In the data rows, 50 means zero.
Every row has a hidden score. In each pair, how much higher is the second row's than the first's? 20 means about the same, 40 much higher and 0 much lower. The score is a weighted sum of the row's numbers plus the product of two more (or one squared), each taken from its middle value.
51|62|60|39|41|64|50|46|35|36|44|65|56|46|30|34
41|58|42|54|45|61|44|50|23|74|49|42|46|58|68|66 ~ 22
48|50|60|50|54|41|29|46|27|43|46|55|50|50|49|43
51|51|60|43|57|39|40|42|31|41|42|46|44|47|48|44 ~ 17
33|67|41|59|30|52|54|55|58|43|56|53|52|35|35|38
50|13|60|57|58|41|68|45|29|40|71|45|50|48|49|49 ~ 21
54|60|65|49|45|60|40|47|42|29|46|58|47|47|28|33
34|59|33|51|27|51|53|61|58|38|47|57|56|38|39|36 ~ 23
61|58|48|45|55|36|64|57|61|42|52|48|53|45|40|39
32|56|45|50|30|46|62|56|51|45|57|58|50|48|33|33 ~ 16
51|50|61|46|52|42|72|42|30|45|65|51|55|46|50|49
44|58|45|54|64|60|43|49|31|70|51|43|42|53|66|67 ~ 22
35|58|44|43|52|71|47|54|32|75|48|53|46|47|68|68
33|54|23|53|45|44|68|71|62|68|57|55|41|52|62|58 ~ 21
51|55|62|47|49|61|44|48|38|43|48|55|47|47|35|30
50|56|61|58|55|60|51|49|40|35|56|38|50|55|29|31 ~ 20
46|54|41|39|53|63|54|58|27|67|44|53|54|48|59|64
72|36|67|39|27|69|28|18|62|53|35|74|52|52|60|48 ~ 19
51|58|57|33|60|35|47|43|36|46|48|64|50|50|53|49
68|11|71|42|38|71|47|21|65|52|27|69|53|57|60|47 ~ 27
30|62|44|44|44|66|51|57|58|69|49|45|45|63|67|79
57|55|45|33|52|37|44|51|63|40|49|68|48|49|36|35 ~ 21
53|47|61|61|59|38|74|47|24|41|54|44|47|46|51|48
39|60|44|53|54|57|45|54|34|76|49|48|50|47|62|69 ~ 21
68| 5|62|47|40|71|63|39|60|46|70|48|50|48|56|53
63|52|50|50|52|39|40|56|64|38|43|55|55|53|39|40 ~ 20
73|17|62|40|31|66|38|24|60|50|29|57|46|48|63|50
70|55|66|43|36|64|69|27|62|52|60|58|52|54|56|56 ~ 12
31|59|19|44|44|47|64|71|64|67|53|49|57|54|60|63
75|34|69|40|20|70|32|10|56|55|37|61|55|52|60|54 ~ 24
39|57|36|55|49|66|65|55|30|74|55|51|46|56|70|71
42|54|48|40|58|68|66|53|33|70|59|49|57|42|70|70 ~ 17
32|61|36|57|38|54|57|57|56|43|51|51|53|38|42|34
49|59|60|73|55|60|57|52|40|36|51|26|42|65|28|27 ~ 21
65|58|46|59|58|36|68|60|63|41|55|48|48|44|38|42
49|58|46|55|36| 3|63| 0|61|46|58|55|46|54|29|29 ~ 21
51|18|56|14|71|42|73|23|33|47|72|73|49|48|46|44
64|56|43|51|55|47|42|58|61|36|44|47|46|49|33|38 ~ 19
60|20|38|38|57|39|78|56|61|45|70|60|48|55|40|37
33|56|38|48|31|51|51|55|52|44|51|56|46|50|52|40 ~ 17
51|48|62|46|61|40|38|39|40|42|51|59|46|51|51|42
34|20|47|37|26|49|80|51|58|42|68|45|43|78|32|35 ~ 11
64|56|51|85|58|40|48|65|66|38|46|21|53|45|40|40
44|61|41|51|60|66|52|39|35|68|51|50|53|47|69|72 ~ 21
51|56|63|40|62|38|54|47|34|48|53|49|53|50|49|49
51|49|58|84|54|34|71|53|34|44|58|26|48|47|47|50 ~ 17
38|61|44|50|27|52|48|58|60|36|55|45|48|52|46|36
66|49|48|63|53|36|33|59|58|39|46|44|50|54|52|44 ~ 24
36|59|44|51|29|54|46|58|52|37|50|57|58|57|38|39
51|55|39| 0|46|39|39|22|64|40|46|90|48|59|31|35 ~ 23
51|43|63|60|55|41|28|45|28|42|37|38|58|48|50|44
73|41|69|47|40|65|72|31|61|56|61|59|50|49|66|55 ~ 24
58|62|42|51|56|33|60|60|59|38|51|46|51|48|40|43
61|57|53|87|55|43|48|66|63|41|51|26|45|44|31|43 ~ 21
62|55|37|44|58|37|33|54|65|41|40|51|48|52|34|40
59|54|47|58|55|35|44|63|60|40|48|41|49|53|25|39 ~ 20
62|57|47|50|54|42|64|62|63|37|56|57|47|49|32|38
71|29|69|59|50|66|28|48|56|55|31|36|50|44|57|48 ~ 22
64|31|47|28|54|45|79|49|59|40|66|72|50|46|27|30
41|64|49|51|52|69|51|50|29|70|49|54|48|49|64|63 ~ 20
39|53|45|49|54|68|51|55|28|68|47|53|43|48|70|72
35|60|22|55|51|45|48|75|65|62|47|45|61|46|64|59 ~ 21
42|65|43|50|53|69|55|55|30|68|46|48|52|45|71|67
51|57|61|52|50|67|48|52|36|32|47|54|49|55|30|31 ~ 14
52|34|56| 0|78|35|76|19|32|41|61|88|53|55|51|43
50|61|64|29|69|31|48|29|32|47|48|70|48|57|44|45 ~ 27
42|43|45|45|60|73|75|53|28|69|62|56|55|47|70|71
61|57|48|61|55|40|48|64|60|38|53|43|51|49|35|42 ~ 19
40|57|41|61|35|51|49|53|61|44|47|48|58|34|35|37
29|57|40|48|33|59|46|52|62|40|46|49|46|48|52|37 ~ 16
50|55|58|54|62|36|57|45|38|43|51|38|53|47|41|45
49|35|59|25|57|34|82|34|38|50|67|70|51|49|54|51 ~ 21
63|43|42|70|55|35|32|56|64|43|39|37|53|53|38|43
70|24|67|54|45|64|28|35|58|53|30|42|48|48|54|47 ~ 21
54|36|65|53|61|33|75|41|29|43|61|48|51|50|44|45
69|60|70|50|43|67|55|30|58|48|50|56|55|54|55|52 ~ 22
65|56|43|94|61|38|38|67|56|46|44| 0|49|43|38|41
30|60|42|48|44|73|50|58|63|66|48|52|48|53|65|83 ~ 15
36|58|17|50|42|48|62|70|62|63|56|59|41|52|62|54
35|55|46|62|58|66|51|53|25|67|44|47|51|55|71|73 ~ 20
57|56|60|28|70|41|51|42|31|42|52|63|48|51|51|43
60|28|46|63|52|39|76|63|59|40|69|40|54|54|35|38 ~ 17
52|62|62|51|53|44|41|47|34|42|46|47|45|48|45|47
61|53|45|65|57|40|42|65|61|42|42|36|52|45|29|35 ~ 19
54|56|64|59|58|42|51|44|28|48|49|49|52|49|46|48
65|58|47|43|50|34|48|60|55|42|49|57|49|53|46|45 ~ 21
26|62|22|53|50|48|48|68|61|63|45|42|59|42|56|61
51|59|60|33|64|43|47|39|30|39|46|60|48|46|45|50 ~ 20
25|56|40|48|46|71|38|57|60|65|46|48|43|56|69|75
52|50|60|54|57|37|37|52|34|43|41|52|53|51|48|49 ~ 21
55|55|67|24|36|58|43|47|46|34|43|71|53|35|32|38
65|45|51|43|55|40|74|62|60|42|54|55|49|50|40|43 ~ 21
52|56|63|59|61|36|43|49|31|42|41|41|50|47|52|51
27|54|43|54|46|67|73|61|58|68|51|49|48|55|69|76 ~ 21
40|62|41|46|31|52|51|51|52|38|44|45|52|58|36|40
66|58|49|60|58|42|62|62|63|35|57|40|48|51|31|34 ~ 18
61|57|49|65|54|39|36|68|62|36|49|41|51|47|32|38
50|59|54|54|50|64|45|55|40|29|48|46|42|53|29|38 ~ 15
41|61|47|52|57|59|54|53|34|69|47|47|45|55|71|71
46|40|62|62|52|39|31|52|34|40|39|39|49|47|51|46 ~ 21
36|54|41|46|35|47|57|55|59|38|55|48|52|56|41|34
63|39|48|44|54|38|25|54|61|35|32|60|48|47|46|43 ~ 24
53|61|62|68|56|42|47|47|34|45|57|33|51|50|53|46
61|65|51|38|49|35|59|52|58|39|51|60|50|51|31|36 ~ 19
76| 4|69|44|42|70|59|32|57|57|77|64|54|47|60|42
64|41|46|72|60|36|77|64|61|40|61|31|52|45|41|40 ~ 25
55|58|53|38|59|42|55|40|35|47|51|54|52|55|49|45
42|54|41|56|55|64|37|55|35|71|44|44|51|55|75|70 ~ 21
52|57|66|49|60|42|45|47|31|44|51|51|46|54|44|41
53|43|55|34|56|41|33|41|30|42|41|67|54|54|49|50 ~ 16
40|59|49|58|40|51|52|54|59|40|50|61|53|43|32|32
68|44|59|51|46|68|28|54|66|49|38|38|50|47|62|51 ~ 22
42|63|48|66|52|64|48|47|33|72|44|37|46|57|70|74
51|56|66|51|63|37|45|45|31|41|37|55|50|45|56|46 ~ 18
62|53|44|61|53|37|38|65|58|36|41|47|48|51|36|37
21|60|44|50|48|66|58|56|59|67|50|49|49|47|67|82 ~ 22
66|47|39|34|48|45|27|63|63|44|43|62|49|56|38|40
29|63|43|61|53|70|56|59|68|61|51|52|53|27|71|76 ~ 22
38|60|24|50|45|44|54|74|67|64|51|36|69|46|59|58
51|54|65|33|62|38|55|36|32|45|51|61|51|57|48|47 ~ 20
61|51|50|72|61|41|34|59|57|41|43|34|55|37|41|37
42|55|51|69|45|60|58|48|37|74|48|29|38|56|69|70 ~ 22
55|56|68|46|62|37|61|38|31|46|50|52|51|55|54|45
69|36|69|50|39|69|80|32|56|47|57|58|43|47|62|45 ~ 27
50|51|61|69|51|48|28|52|32|46|40|35|45|45|53|50
70|19|65|46|31|74|32|31|56|52|31|63|49|52|63|53 ~ 23
31|61|26|54|43|47|45|80|65|62|51| 9|99|37|51|61
52|55|59|42|58|44|41|36|29|47|42|58|53|47|48|49 ~ 16
70|29|70|55|44|63|25|43|60|52|32|41|53|48|53|53
47|51|57|33|65|37|32|40|33|50|36|64|50|53|45|47 ~ 23
26|60|39|50|48|70|46|53|62|68|47|48|48|55|73|80
26|59|39|14|34|69|51|63|66|68|51|30|40|99|68|77 ~ 18
38|55|35|44|31|49|44|49|53|37|52|50|49|66|44|32
60|51|48|57|56|39|35|60|65|38|44|47|48|47|29|39 ~ 25
50|49|63|54|57|40|33|43|34|48|46|47|47|49|50|52
51|59|55|52|56|49|43|45|38|45|44|52|48|45|54|48 ~ 13
66|63|49|52|62|43|59|64|60|40|50|52|52|57|32|32
35|16|45|45|49|65|74|48|26|69|71|52|57|48|71|61 ~ 20
77|56|74|52|40|70|49|40|62|48|53|39|49|47|59|44
67|47|47|56|49|33|77|62|67|44|62|43|43|53|29|39 ~ 21
48|51|61|24|67|43|33|33|30|45|47|69|48|52|43|42
67| 6|69|41|24|66|50|28|58|51|21|64|55|57|62|50 ~ 32
27|56|46|36|47|66|45|57|61|64|45|40|39|82|68|77
62|55|52|50|59|42|36|60|68|39|43|53|51|49|38|43 ~ 23
59|49|51|66|53|37|37|67|64|43|41|36|49|43|39|44
72|10|67|52|41|68|36|36|63|55|26|48|44|54|55|48 ~ 25
31|55|23|48|44|48|47|65|65|62|49|66|26|52|59|50
65|32|38|46|51|35|79|54|62|38|66|52|43|49|29|31 ~ 22
40|60|41|50|47|66|57|52|27|74|54|52|48|46|66|72
60|60|44|15|58|43|47|45|62|36|49|79|45|49|36|38 ~ 21
60|50|46|12|49|40|69|41|62|41|57|80|48|57|27|42
67|11|72|20| 3|64|38| 0|61|50|33|92|60|65|56|51 ~ 24
71|47|69|57|42|67|40|40|55|54|38|43|51|43|57|51
41|64|37|45|57|61|52|51|30|74|46|55|57|43|65|64 ~ 20
54|51|53|72|59|44|35|48|42|46|38|37|53|51|53|48
45|55|47|64|47|68|41|50|32|81|49|40|48|63|73|72 ~ 20
55|57|57|59|60|36|63|49|33|50|53|44|44|51|52|46
52|48|55|30|67|35|32|34|30|47|36|64|45|53|49|49 ~ 22
70|61|70|54|38|70|58|43|56|56|52|42|50|50|63|51
53|47|52|28|58|38|37|35|31|54|42|64|58|51|39|43 ~ 18
62|52|47|31|49|38|38|47|62|40|47|72|53|42|34|42
42|66|37|50|52|64|59|53|30|69|51|48|49|51|75|68 ~ 20
32|52|16|51|47|46|47|77|66|68|50|36|74|42|61|55
60|46|46|36|57|39|30|64|65|37|38|65|50|48|34|37 ~ 22
54|47|61|59|62|43|32|53|32|48|43|46|50|53|55|44
32|54|25|48|47|48|55|74|72|66|51|48|54|46|61|56 ~ 19
54|57|61|44|57|56|54|53|39|38|51|59|52|49|23|27
68| 8|68|49|48|69|40|42|60|47|24|48|52|46|63|57 ~ 29
32|56|21|48|53|50|69|78|67|66|52|43|64|52|55|61
37|52|49|44|59|66|33|57|30|70|44|63|55|45|63|75 ~ 19
56|58|60|53|58|41|57|46|32|49|49|45|43|46|45|50
49|63|61|30|57|42|45|42|38|46|47|66|48|47|37|40 ~ 24
